128 stands for zero in the data rows.
Here are some points, one per row:
[190  98 131 146  76  77  98 108 113 118 180 139  85 114 157  92  98 136
 199 101 161 137  72  39  93 142 111 118 127  92 159  69  88 140 115 114
 138 143  82 156 168 109 178  87 107 125 146 164]
[ 95 128  78 114 108  61  99 119 145 122 156 122 146 100 160 148 100  39
 119 185 148 146 197 120  84 112  88 130 154 126 162 172 156 116  98  86
 120 137  90  92  81 116 166  85  68 117 129  77]
[ 85 130  92 112 132 166  99 127 128 109 158 101 150 177 159 146 108  47
 121 181 119 153 181 110  97 108  99 122 160 131  89 139  65 135  86  71
 139 172  84  89  94 110  87  95 174 122 128 167]
[166 133 166 132 111 155  98 105 174  95 174  81 127 100 170  94 133 155
 101 130 136 141 138 110 142 106  94 143 152 122  87 149 154 153  87 145
 135 154 162 159  89 106 159 135  82 162 123 157]
[178 119 107 192 143 168 164  86 119 104 163  83 111 107 154  73 146 110
 164 110  83 166 140 128 173 106 121 114 171 151 104 157 138 121 118 123
 154  86 167 134  98 108 156 155 177 144  98  72]
[161 127 169 155 115 173  90 113 158 115  84 126 144  81  65 179 148 121
 104 134 139 175 109 103 138  95 107 136 121 117  99 166 149 157  92 152
 132 163 163 162  87  83 163 114 180 168  82  97]
[172 137 129 143 109  72 177 113 182 119  64 108 134  84  92  82 147 121
 115 153 114 167 131 101 158  96 106 140 149 130  82 146  74 174 105 153
 142 169  93 145 176 176  63 128  77 158 107 172]
[103 127 151 125 103 161 178 117 173  93 175 105 128 127  83  81 124 132
 106 138 122 159 124 126 143  95 109 131 134 114 181  81  89 185  81 149
 144  65  97 149 177  80 141 110  89 177  94  84]
[112 200 181 134 146  94  90 172  70 136 148 101 142 181  93  87 189 125
 145  99  78 182 148 148 140 163 149 127 127 112 168 176 161  87 141 144
 147 170  72 180 114 154 101 145 117 157 108 163]
[ 98 200 153  61 114 195 110 140 136 161 161  95 154 111 102  97 130 111
 125  96 138 132 106 155 120 166 146 211 153  68 150  76 167 113 166  96
 126 169 165 167 107 166  95  49 109 140  88 155]
[146 121 155  77 134  80 182 113 168 170 175 162 143 104 110 166 127 132
  82 107 145  74 142 137 195 157 175 105  88  82  99 159  73 123 141 145
 142 191  95 108 168 130  97 102 156 105 152  65]
[ 72 169 173 121 151 160 179 141 185 168  89 137 147 179 165 167 116 140
  87 108 120 145 163  89 157 137 147 109 114  67 101 166 166 155 129 140
 201  87 160 150  99 183 166 107  91 105 148  81]
[178 133 118 119 133 143  72 164 123 149 140 132 165 106 166 128  87 117
 108  80  92  95 126 106  91 156 177 163 196 153 185 154  93 123 171 204
  96  91 102 148 101  85  81 130 188 135 122  95]
[ 91 118 169 160  87 153 182 197  85 127  82  91 186 184 158 158 110 116
  96  90  97 115 105 103 124 116 151 111 155 152 156 154 110 110 163 206
 129 112  86 171 187 169 157 162 111 137 115  97]
[167 139 104  92 119 154 173 180 108 159 149 119 166  79 144 180  86 105
 138 111  86 103  94 137  96 155 158 144 181 153  74 150  99 128 163 182
  90 113 172 154 111 107 186 150  83 134 129 174]
[192 107 145 136 153 178 182 157 133 156 167 140  71  90 159 162 157 113
 120 133  96 101  90 155 101 160 113 158  64 167 173 156  95 109 130 105
 108 105 105 132  99 176  68 174  89  96 123  80]
[ 97 138 147 185 111  87  86 183 153 144 139 123  93 155 175  84 146  97
  87 105  81 157  98 128 134 142 159 161  86 179  84 141 165 128 122 122
 143  95 160 164 117  74 139 156  92 120 107 171]
[174 111 137  95 136 156  98  64 155  97  61 119 130 189 200 158 144 133
 134 129 149 101 110 146 146 126 105 133 116 100  86 155  94 138  99 139
  78  69 147 110 161 179 100 115 165 146  97 180]
[175 127 145  80 124  83  95 133 160 187 181 182 162 169 108 157 101 145
  96 160 145  90 144 119 189 130 148  98  87 101 100  57 165 146 149 140
 142  74 170 138  95 175  91 125 155 116 162 162]
[171 113 181 121 157 147 155 192 100 129  75 189  95  97  81  66 128 124
  98  56 126 124 199 135  96  96 147 104 119  89  88  85 145 112 165 129
 176  81 150  70 100  92 156 112  90 140 175 160]
[172  92  81 109  93 168 118 128 110  94 156  55 122 176  58 162 168  94
 124 186 159 126 169 108 106 113 102  78 101 124  93 153 184  86 104 122
  99  83 102  60 178 104  84 133 150  91 126 149]
[ 96 124 114 148 154 171  84  95 131 166 155 183 142 160  65 170 125 128
 121 126 107  93 161 170 184 168 177  91 109 140 171  98  69  99 150 156
 181 101  92  97 100 111 173 151  82  63 139 180]
[101 183 169  91 162  84 101 122  43 140 135 117 152  84 106 165 190 116
 129 144 130 115  76 156 150 197 140 119 109 148 144  84 177  82 169 112
 102  74  99 116 181 137  99 133  91 124  98  96]
[ 91  85 127 135 145  80  96 134 119 137 139 120  88 177  85  65 109 113
 133 123  96  77  89 127 117 159 134 140  95 167  74 136 160  95 140 158
 114 174 182 125  88 160  69 165 156  75  87  70]
[ 96 116  84 131 164 148  83 119 128 123  88 157 119 181 165 151 194 118
 135 169 122 121 117 160 158 125  72 127 130 153 150  78  58 104 129 122
  89 111 197 100 182  87 163 185  94 139 129  69]
[100  95  79 160 169 177 181  86 110 101 152 163 139 104 173  86 155 141
 144 144 133  93 115 136 162 117 108 123 130 147 141 102 173 107 120 134
  84 185  75 113  85  94 132 176  80 117 108 172]
[ 97  83 137 163 157  95 102 139 115  79 177 146  84  98 173 176 121 146
 111  83 157 163 151 136  96  58 122 107 157 148 175 157 150 115 130 132
 142 161 187  66 182 183  83 117 103 175  95 172]
[177 184 133 149 132  82  90 148  64  83  74  53 184 112 104 166 128 219
 138 110 169 155 129 167 121  82 158 102 111  99 162  80  76 118 142 102
 130 161 113 131  61 172 108 132  93 124 121  83]
[ 75 104  91 162 178 158  91 139 151 141  76 110 100  71  96 161  34 176
 144 123 144 104 144 145  92 106 139 179 131 139 105 148 103 132 120  54
 114  76  91 156 168 114  86 127 160 114 151 111]
[182 132  84 163 149  75 202  93 148 119  76 177 118 193  74 169 125  88
 132 126 106 145 151 140 111 152 102 177 205 170 178  76 161 131  97  99
 125 161 175 142 104 118 143 137 164 143 127 160]
[ 79 125 114 179 130  72 179 121 140  98 152 117 114  83 177 178 173 124
 156 131  81 169 140 135 137 105 110 140 149 145  84  55 164 127 107 160
 153  90  83 136 105 113 149 162 193 149 118 100]
[ 85 127 121  97 124 163  94 105 178 118  78 149 135 100  98  81 143 133
 102 140 163 115  90 119 132 110  90 109 133 126 163  69 172 151 113 133
  78 156  71 110 139 177 152 153 169 144 133  94]
[185 117 102 139 174 103 106 133 148 148 103 121 110 196 112 146  52 187
 142 121 147 113 132 176  77  92 141 176 120 156  96 149 184 165 146  66
 104 182  73 132 180  87 187 112 141 119 142  94]
[ 82 192 123 116 154  84 192 116  80 137 175 126 202 115 103  75 106 203
 149 129 199 144 135 202  68 118 141 140 141 113  91 155  83 126 149  79
  92  87 176 135 157  94  92 105 167 132 153 160]
[ 96 114 127 123 139  99 172 152 113 138 152 148  70 170  95  88 143 124
 112 136 127 103  82 126 135 158 119 152  89 177  86 167  71  94 157 121
 114 100  79 118  84 178 187 150 179 107 107 162]
[103  96 113 104 116  78 102  99 158 102 151 118 139  90  90  97 160 143
 130 136 122  84 105 123 145 110 108 135 119  90 193 200 166 151 105 119
  96 136 175 115 173 169 184 137 170 124 124 175]
[ 88  86 117 125  49 164 116  95 100 120  95 138  77 106 156  91 112 151
 205 111 134 147 128  73  90 145 163 135 119 135 151  86  97 158 106 131
 116 161 170 145 154 195 166  83  99 141 162  93]
[ 79 109 140 118  64 142 132 112 114 129  87 129  59 179 140 171 128 156
 200 125 144 140  73  73 110 130 102 111 115 114 166 154 100 176 136 116
 122 148 154 141  66  58  69 106  99 157 186 165]
[156 151 106 127  63 162  97 101  94 124 108 240 136 106 156 144 121 145
 184 134 159 144 135 107 153 153 127  71 145  97  83 178 171 162 132 132
 209 154 137 131 179 103  87 102 153 123 221  82]
[158 131 128  83 140 151 176 160 109 166  70  98 150  87 189  74 107  95
  85 213 148 105 181 145 159 158 154  48  56 126 188  88 152  89 143 124
 177 172 168  76 125  93 156 117 181  58 159 161]
Along one direction, these points spread out more than along any other. Take the direction at right angles to it along which they spread out most. Then take the direction at right angles to both along which they spread out most. Go by this last direction. For each point below, how far along it does it lie, from 0 to 99? The average is 50, and the first point in the table lies past the average. One standard deviation of the points above along it is 16.
[ 91  85 127 135 145  80  96 134 119 137 139 120  88 177  85  65 109 113
 133 123  96  77  89 127 117 159 134 140  95 167  74 136 160  95 140 158
 114 174 182 125  88 160  69 165 156  75  87  70] -> 37
[ 96 116  84 131 164 148  83 119 128 123  88 157 119 181 165 151 194 118
 135 169 122 121 117 160 158 125  72 127 130 153 150  78  58 104 129 122
  89 111 197 100 182  87 163 185  94 139 129  69] -> 23
[158 131 128  83 140 151 176 160 109 166  70  98 150  87 189  74 107  95
  85 213 148 105 181 145 159 158 154  48  56 126 188  88 152  89 143 124
 177 172 168  76 125  93 156 117 181  58 159 161] -> 26
[178 133 118 119 133 143  72 164 123 149 140 132 165 106 166 128  87 117
 108  80  92  95 126 106  91 156 177 163 196 153 185 154  93 123 171 204
  96  91 102 148 101  85  81 130 188 135 122  95] -> 65
[182 132  84 163 149  75 202  93 148 119  76 177 118 193  74 169 125  88
 132 126 106 145 151 140 111 152 102 177 205 170 178  76 161 131  97  99
 125 161 175 142 104 118 143 137 164 143 127 160] -> 36
[167 139 104  92 119 154 173 180 108 159 149 119 166  79 144 180  86 105
 138 111  86 103  94 137  96 155 158 144 181 153  74 150  99 128 163 182
  90 113 172 154 111 107 186 150  83 134 129 174] -> 65
[ 98 200 153  61 114 195 110 140 136 161 161  95 154 111 102  97 130 111
 125  96 138 132 106 155 120 166 146 211 153  68 150  76 167 113 166  96
 126 169 165 167 107 166  95  49 109 140  88 155] -> 81
[185 117 102 139 174 103 106 133 148 148 103 121 110 196 112 146  52 187
 142 121 147 113 132 176  77  92 141 176 120 156  96 149 184 165 146  66
 104 182  73 132 180  87 187 112 141 119 142  94] -> 44
[ 97 138 147 185 111  87  86 183 153 144 139 123  93 155 175  84 146  97
  87 105  81 157  98 128 134 142 159 161  86 179  84 141 165 128 122 122
 143  95 160 164 117  74 139 156  92 120 107 171] -> 54
[ 79 125 114 179 130  72 179 121 140  98 152 117 114  83 177 178 173 124
 156 131  81 169 140 135 137 105 110 140 149 145  84  55 164 127 107 160
 153  90  83 136 105 113 149 162 193 149 118 100] -> 40
